128 stands for zero in the data rows.
Here are some points, one per row:
78 127 166 146 121 132 141 153 212 101 44 106
78 118 168 161 119 116 153 166 203 94 41 112
81 133 109 94 140 139 134 110 125 147 143 134
120 132 151 136 122 135 142 138 192 96 53 115
83 146 135 136 140 121 142 114 150 124 99 128
93 130 160 142 117 125 146 156 202 97 47 107
94 104 25 70 144 129 172 118 9 162 249 135
90 142 72 68 157 132 117 71 58 166 206 156
90 106 167 173 110 114 167 162 186 97 54 115
86 105 153 160 133 127 157 141 179 91 57 147
140 113 102 119 69 107 173 149 138 154 136 86
68 106 178 176 119 115 156 161 193 94 48 110
80 130 123 116 145 134 130 116 146 145 122 127
112 134 141 130 129 128 140 134 185 105 60 126
97 129 143 132 129 133 135 130 181 115 73 127
119 84 20 66 113 138 232 152 31 158 218 122
98 146 30 53 177 137 120 34 0 175 255 186
These points spread out most along one direction. Where along it does each point below lie, from 0 to 99? 50 is the average, and the first point above lies past it.
114 136 146 143 108 113 165 157 162 128 85 80 : 57
103 124 37 68 171 147 157 77 0 165 255 149 : 20
147 118 49 66 80 106 201 126 92 171 185 129 : 34
77 158 149 139 117 116 159 128 168 99 58 115 : 59
85 153 166 161 116 115 156 141 176 106 66 92 : 61
109 133 138 127 91 101 182 137 143 133 102 99 : 53
150 108 81 76 77 114 189 136 115 165 154 107 : 41
78 161 91 85 153 125 134 88 91 148 167 143 : 37
98 101 154 176 127 118 169 150 166 83 55 128 : 61
95 115 149 139 114 118 149 154 203 105 58 111 : 62
80 153 147 148 135 118 147 115 159 100 81 132 : 56
89 150 41 48 173 143 102 0 0 192 255 222 : 16
75 151 65 61 159 133 100 40 19 178 245 194 : 22
195 52 35 56 13 85 255 182 66 164 208 152 : 31
90 138 155 133 115 125 143 143 176 101 66 110 : 60
